rotation steps, each row followed by its count of steps
The counts run from 0 to 400.
[137 136 129 110 106 166 149 106 117 136 116 136 118 120  92 138 123  94
 155 150 145 150  62 137 103 176 161 130  98 136 140 164  79  82 121 166
 142  61 147 124  79 152  75 151 104 124 128 169 151 127 156 129 105  86
  65 114 120 110 106 174 129  84 113 144 115 104 176 155 119 108 101 132
  94 155  91 158 107]	117
[110 116 141 138 144 133  81  97 171 124 108 137 158 103 134 124 140 126
 107 152 141 100 162 126 152 126 103 154 134 152 141 135 158  94  91 103
 100 135 113 113 166  92 142 194 171 113 151  88 119 146 129 116 172 121
 168 178 139 112 128 114 147 166 114 123 142 167 146 106 140  69 131 128
  97 114  99  74 107]	216
[137 115 133 163 147 120 154 142 106 140 106  99 130 163 152  84 157 137
 105 127  69 159 106 137 124 157 113  75 157 126 109 106  91 192 137 152
 114 125 117 143 127 111 135 107 131 124 142 110 117 134 144 112 118 167
  83 156 112 167  97  78 101  99 128  92 111  81  80 136 134 151 122 135
 143  88  94 172 165]	315
[142 145 115 161 154 120 189 140 113 139 123  85 177 116 168 102 131 104
 126 144  70 126 106 126 128 159 167 101 133 126 133 141 127 131 158 147
  73 105  84 125  92 136 120  94  83 107 128 122 138 115 155 118 117 142
  88 121 105 124 130 125 120 113  91 102 120 103  81 152 107 162 156 122
 178  86  85 183 162]	304
[129 148 132 113 104 169 136  83 101 119 147 127 123 141 113 115  99 124
 160 119 145 184 103 103 123 130 103 174  86 124 138 101 157 198 140  84
 195 126 141  95 135  97 110 126 169 103 115 127 111 116 133 121 131 118
 136  63 177  96 163 170 100 142 141 168 147 134 167  99 122 149 109 128
  84 165 137 128 144]	398
[128 147 119 182 120 182 190 165 106 138 150 124 132  84 146 121 147 146
 115 175 126 144 155 108 131 159  98 100 143 100 129 131 121 137 154  78
  99 115 101 144 103 118  94 158  58 140 138 142 138 158 143 113 166  93
 110  83 116 110 140 145 159 100 141 112 125 143 151  88 119 108  82  88
 118 153 107 135 165]	163
[126 103 125 130 106 181 149 166  91 173 119 100  79 140 131 119 143 132
 138 164 118 141 123 121 108 119 116 137  90 110 150 156 122 157  99  83
 139  88 140 160 102 143 118 129  75 148 146 138 127 183 107 144  58 115
 108  93 100 112 130 146 140  74  87 153  87 128 104 149 137 123 132 120
 109 136 172 175 125]	139
[160 119 121  99 109 126  96  63 137  89 130 111 162 114  85 116  97 116
 143  96 181 123  99 163 138 143 155 119 110 138 116 175 149  88 112 125
 131 116 148  85 188 136 137 141 138 108 112 151 106 122 145 116 164  82
 136 154 164 114 128 149  90 163 166 150 177 154 159 147 105  89 120 121
 106 141 128  98 103]	242
[ 99 157 120 150 162 107 178 112 114 158 100 148 138 151 155 139 161 151
 111 181  86 125 141 156 131 133 138 120 167 122 127 114  81 136 115 190
 111 109 126 175  67 118 111 109 124 168 128 104 138 148 109 141 115 171
  92 168  94 175 104  85 127 113 109  89  96 133 151 125 135 136 110 127
 154  93  78 135 156]	327
[131 145 156 104 142  97 111 101 172  97  94 159 122 131  92 167 140  95
 138 135 140 134  82 137 137 119 164 138 121 106 173 121 155  94 129 190
 175 103 158 110 106 122 122 134 152 150  90 133 142 152 126 152  70 147
 105 161 106 117 111 106  81 116  91 154 150 122 118 119 124 127 148 105
 113  99  87 132 110]	86
[142 106 119  65 118 124  95  51 116 109 130 146 177 146  99 110 130 112
 146 100 164 113 105 173 140 133 118 155  94 151  97 120 150 140 107 125
 124 135 100 125 154  93 143 110 171 118 138 130 127 107 136 117 170  96
 170 164 187 115 140 167 119 164 162 149 170 152 160 140 105 113 112 165
 102 136 113  88 122]	239
[130 167 166 126 150  51 100  80 173  99  88 137 130 153 135 158 156 110
 137 154 121 150 118 118 149 158 132 108 133 156 134 132 139  94 107 189
 154 101 123 132 106 100 106 149 163 146 109 105 124 104 141 126 111 191
 126 144 182 135 121  99 128 129 103 133 150  99 109 141 145 116 115 140
 129  88  68 130 107]	74
[146 164 142 173 123 100 117  63 185 105 102 109 151 123 147 129 141 120
 115 193  92 133  98 110 134 134 147 108 114 136 136 119 160  88 121 136
 163 124 117 119 161  92 129 174 122 110 109  67 109 130 119 111 109 190
 141 162 123 137 150  94  78 179  97 126 154 113  90 107 149 140 178 119
 177  94  94 120 130]	57
[151 138 133 116 161  77 119  76 170  92 117 152 134 151 111 150 118 118
 116 130 128 157  66 132 145 136 133 135 148 106 143  96 154 157 137 177
 180 152 115 119 122  83 122 112 177 123  95 100 121 103 129 121 117 149
 116 145 139 128 122  95  47 169 135 134 168  92 130 107 123 137 132 135
 144 105  60 128 154]	69
[138 103 146  79 146 127  80 112 140 133 111 170 106 169 117 159 140  90
 132 137 133 143  69 126 114 134 113 169 111 131 148 150 135 147  96 170
 137 101 134 136  65 120 125 130 152 151 132 122 139 113 111 147  71 121
  97 139 113  98 111 127 130  87  72 153 128  73 119 164 123  97 130 186
  96 109  83 172 123]	104
[115 117 132  96 125 153 146 144  67 129  96 132  76 185 103 127 133 148
 159 124 155 149 113 140 104 142 154 149 101 129 125 154  94 140 123 155
 146  63 164 134  81 138 101 100 112 148 105 163 121 143  88 145  74 109
 107 120 111 122 106 135 117  65 101 149  89 140 138 159 135 129 120 136
  87 136 148 164 104]	123
[139 147 136 179 160 117 166 143 145 139 137 126 141 108 132 110 137 126
 102 154  78 148  83 139 143 156 142  97 181 123 123 107  89 136 132 162
 109 138 131 147 119 147 103 109 104 124 136 129 138 135 161 116 151 132
  61 144 102 168  74  96  94 125 147  89 129  84 142 128 116 130  96 111
 136 107  56 145 166]	322
[157 109 122  59 103 128  91  73 120 121 108 124 154 137 103 135 132 107
 151 105 158  90 134 154 119 121 132 117  83 134 120 140 157 131  98 143
 155 123 122 138 130  95 154 118 164 161 124 143 122 134 120 138 129 120
 168 153 189 137 148 111 153 152 147 164 189 176 112 159  88  99 125 155
 126 122 159 101 112]	237
[134 108  98  73 100 137 119  93  96 128 104  80 137 165 149 114 117 112
 159 130 141 109  95 165 105 145 150 147  73 154  92 166 141 140 128 139
 110  81  95 120 147 117 140  96 104 108 124  86  93  89 107 129 103 128
 158 145 140  89 173 172 109 144 104 122 126 132 105 190 145 144 163 173
 167 131 145 139 121]	266
[148 149 126 150 105 117 178 152 141 118  72  72 126 137 146 109 145 135
 147 139  93 140  81 149 123 150 172  98 130 118 117 145 106  89 158 151
  97  68 124 125 139 160 121 116  54 113  97  98  96 127 157 115 100 141
 116 144  74 108 124 132  98 123  88  82 121 129  84 163 166 148 138  91
 161 110 107 148 121]	295
[143 116 145 103 122 162 102  87 150 129 113 144 118 113 101 133 135  58
 128 152 120 144  42 117 107 151 152 124  99 119 172 158 115  94  93 157
 153 101 143 107 112 124 111 167 138 125 139 133 139 142 142 138  71 113
  87 140  99 102 118 129 105 108  78 158 139  78 121 141 129 113 156 139
  82 119  88 163 104]	102
[134 121 141 150 150 127 117  95 147 121 115 149 201  81 112 114 157 120
  99 131 122  95 181 129 147 114 120 110 135 119 154 110 155 102 124 109
 119 150 106 109 161  94 131 163 163 134 138 124 153 168 146 120 180 123
 155 160 151 138 133 100 141 149 155 147 175 174 142  92  96  92 103  95
  89 119 124  87 128]	208
[155  84 110  84 103 135 108  98 112 107 112 135 171 167  88  76 161 112
 145  76 157 109  84 157 154 120 126 136  76 139  82 138 166 118 130 114
 102 116  97 127 163 101 151  83 125 105 116 150 131 120 122 138 145 106
 183 159 139  83 154 173 113 133 109 167 178 141  96 135 135 125 122 148
 108 117  98 111 117]	254
[146 142 145 174 149  58 136 107 129  79 124  92 178 151 156 125 132 154
 140 139  90 146 163 131 174 129 161 115 144 160  99 120 162 105 140 116
 139 118 113 110 177 112 142 114 142  91  90 118 128 126 115 128 149 184
 168 123 165 148 133 106  68 154 142 119 126 122 108 117 128 165 146  90
 167  93 117 119 156]	47
[101 120 141 109 166 107 111 122 124 131 105 158 128 137 144 143 150 184
 117 134 148 121 193 138 132 101  77 141 155 121 132  89 159 166 130 130
 118 160 125 135 131  65 146 150 184 162 125  78 112 157 113 115 167 140
 157 162 160 155 131  83 144 154 147 117 138 176 151 112 107  88  95 126
  98 115 119  74 139]	202
[138 154 131 133 127  96 158  98 135 103 125 132 151 162 148 149 154 158
 130 190 112 116 167 136 160 119 135 108 124 133  82 112 158 120 134 156
 139 116 107 169 107  89 139 108 117 143  93  89 122 135  73 136 128 190
 175 153 144 150 152 109  90 166 112 127 127 163 118  99 152 146 147 115
 191  93 112  98 164]	43
[137 127 147  92 116 140 117  93 115 145 103 100 126 134 120 114 130 101
 162 136 125 151  69 126  83 169 154 126  87 154 157 140  94  93  93 148
 155  61 145 118 118 140  99 154 143 130 144 146 131 149 147 130  75 118
  68 130 154 134 104 136 146  79 120 159 116  93 134 167 117 131 125 160
  75 128 130 184  86]	109
[159 116 111 139 113 162 138 143 109 131 163  90 154 108 110 100 106 145
 144 108 103  93 136 167 152  91 169  96 141 117  94 169 120 112 120  91
  80  99 156 124 155 185 146 106  77  91 110 162 111 148 126 128 172  98
 136 137 108 159 111 145 109 141 173 122 136 184 137 143 107  94 116  91
 135 112 140 102 148]	3
[140 145 121 155 125 130 177 143 150 146 106 130 107 103 127 134 143 134
  98 165  96 124  92 155 119 126 153  88 166  89 140 112  92 128 139 176
 142 122 159 168 100 119 116 144 114 157 112 128 115 167 135 130  90 153
  71 160  74 170  87  65  82 108 126  96 139 127 125 124 128 116 122 109
 158  89 107 138 165]	325
[116 133 153 180 146 131 137 130 129 140 120  74 130  88 160  99 120 160
 116 146  93 144 171 116 121 124  86 133 145 129 148 101 140 165 134  80
 138 162 135 109 194 105 141 182 161 119 141  88 111 176 169 104 154 135
 119 115 163 155 113  81 137 142 163  99 126 146 129 110  99 112 106  96
 105 143 165 106 131]	189
[117 123 106 136 125 189 165 134  98 147 132 146 114 136 119 118 133 119
 138 167 116 135  93 136 107 136 134 167 104 119 125 143 117 130 123 100
  90  98 113 141  69 161  91 128  93 117 157 143 155 127 108 131 111  80
  92 103  73  69 126 179 130  96  81 135  79 115 177 128 136 123 114 132
 107 164  82 160 142]	133
[135 107 147 112 102 148 102 157 134 114 119 141  96 165  94 137 166 127
 152 133 147 166  88 127 129 133 107 125 129 114 137 156 102 102  87 151
 131  78 166 151  75 151 110 132  93 147 115 173 122 137 127 143 107 109
  98 114 116 116  88 138 131  62  94 143 115 100 137 155 156  94  85 151
  66 132  89 161 117]	120
[142 125 109 149 100 204 175 137  98 164 153 128 107 108 132 129 134 119
 119 167 114 144 105 109 109 146  87 126 117  91 133 134 128 179 128  77
 122 132 106 160  74 127  90 143  79 145 161 150 145 151 111 125 126  76
  90  81 107 104 150 152 140  99 104 125 109 113 137 108 123 121 104 125
 126 169 108 158 169]	148
[139 158 143 100 153  67 123  73 169 106 119 136 116 146 123 192 110 114
 128 139 127 158  94 144 131 142 158 139 146 124 158 121 162 139 141 192
 194 132 138 126 112 103 141 124 178 137  79 101 132 108 115 121  93 163
 120 140 157 136 110  94  60 149 121 122 156 105 133 129 126 131 146 125
 166 111  81 118 160]	70
[108 148 127 158 143 139 148 104 148 123 136 108 131  75 140 154 106 159
  98 159 155 138 155 125 126 139 110 124 170 103 146 120 141 140 142 114
 135 150 142 102 169 108 125 193 155 123 120  76 108 156 150 104 181  96
 114 134 147 140 122  84 119 179 183  91 141 153 187 108  98  83 112  83
 121 142 113  83 136]	197
[128 147 144 184 156 122 145 131 165 156 123 120 141  85 125 135 128 118
 110 175  76 119 123 126 146 114 177 123 145 132 165 142 109  78  99 134
 135 104 165 143 139 156 123 171 127 123 127 134 146 172 131 133 105 151
  76 151  68 162  80  81  88 121 121 124  96 103 171 109 120  96 136  90
 128 106  99 149 140]	340
[ 93 142 129 201 137 162 177 167  87 139 109 101 133 115 171 100 150 172
 119 182 114 136 182 108 139 129  81 127 134 134 121 105 121 152 143  76
  77 110 110 136 137  96 113 159 100 124 146  96 125 165 140 111 153 143
 151 104 123 121 143 123 172 113 115  99  88 152 135  99 153 124  95  94
 108 142 120 131 142]	171
[122 117 146 117 159 115 102  81 133 121 126 140 129 143 100 117 107  99
 142 110 113 162  48 138 128 151 160 169 110 142 156 124 122 111 139 147
 134 105 126  82 124 129 121 122 170  88 117 140 142 109 147 138 102  93
  74 143 115  99  89 155  83 114 112 157 116  59 160 135 113 132 142 138
  83 129  72 169 107]	99
[133 113 112  86 131 149  79  61 146 128 141 149 155 105 103 157  97  97
 103 116 173  87 118 139 128 113 132 148 113 122 121 157 177 142 103 125
 139 143 137 102 137  95 144 152 171 126 126  88 124 133  97 130 140  85
 152 162 132 120 149 100  82 177 140 148 176 152 139 123  90  86 165 142
 126 123 119 101 129]	228
[117 132 140 164 176  93 160 120 135 147 143 150 153 121 114 103 136 134
  95 157  60 141 103 158 156 116 155 146 165 130 145  91  96 115 149 128
 119 148 136 152 125 133 113 125 163 110 143 149 176 148 133 136 137 134
  77 161  95 148  74 122  96 138 126 109  90 104 203  96 123 135 110 106
 121 108  75 125 178]	337
[124 122 140 113 158 122 100  83 131 112 117 133 125 131 115 147 100  85
 135 120 138 163  85 126 123 147 177 163 129 151 169 157 138 115 115 157
 143  91 141  75  97 144 108 119 154  95 107 145 148 114 131 133  95 110
  74 133 114 110 108 135  80 100 113 152 115  75 139 150 105 128 172 133
  79 107  74 175 108]	100
[138 157 117 146 135 122 183 137 139 159 104  90 104 115 160 116 120 119
 133 169  63 123  65 153 100 139 152 121 152  97 144 129 104 152 160 154
 130 118 128 154 110 144 143 131  95 133 134  78 115 123 156 124  86 145
  72 163  80 131 110 120  94 131 106  81 103 114 107 154 144 144 150 118
 196 124 117 137 159]	310
[163 139  96  83 102 132 148  99 100 116 129 116 144 150 127 134 106  92
 163 118 144 118  83 158 115 148 159 122  96 113  98 159 139 145 157 151
 106 100 107 138  86 146 136  87  67 130 107 130 118  82 130 123 125  95
 131 124 145  91 166 182 108 132 114 117 161 126  95 176 113 145 141 156
 192 125 108 143 150]	274
[116 136 161 172 153 131 146  86 130 168 120 107 151  99 141  94 134 115
 116 197  73 118 135 126 119 132 161 137 107 161 145 117  93 110  95 120
 137 113 150 137 162 130 119 158 175 119 168 132 162 183 132 113 111 170
  72 133 124 183  94 102 130 125 134 145  96 102 173 105 112 138 144 128
 107 107 141 145 137]	348
[108 155 147 156 151 144 114  71 129 147 160 148 137 117 143 162 120 116
  93 217 123 145 135  95 153 140 132 143 122 154 128 147 102 126  68 146
 134 102 145 151 104 104  85 162 164 147 166 125 136 144 103 117 131 145
 101 129 127 165 124  92 125 144 138 124 115  88 196 113 119  95 133 148
 110 106  79 141 150]	357
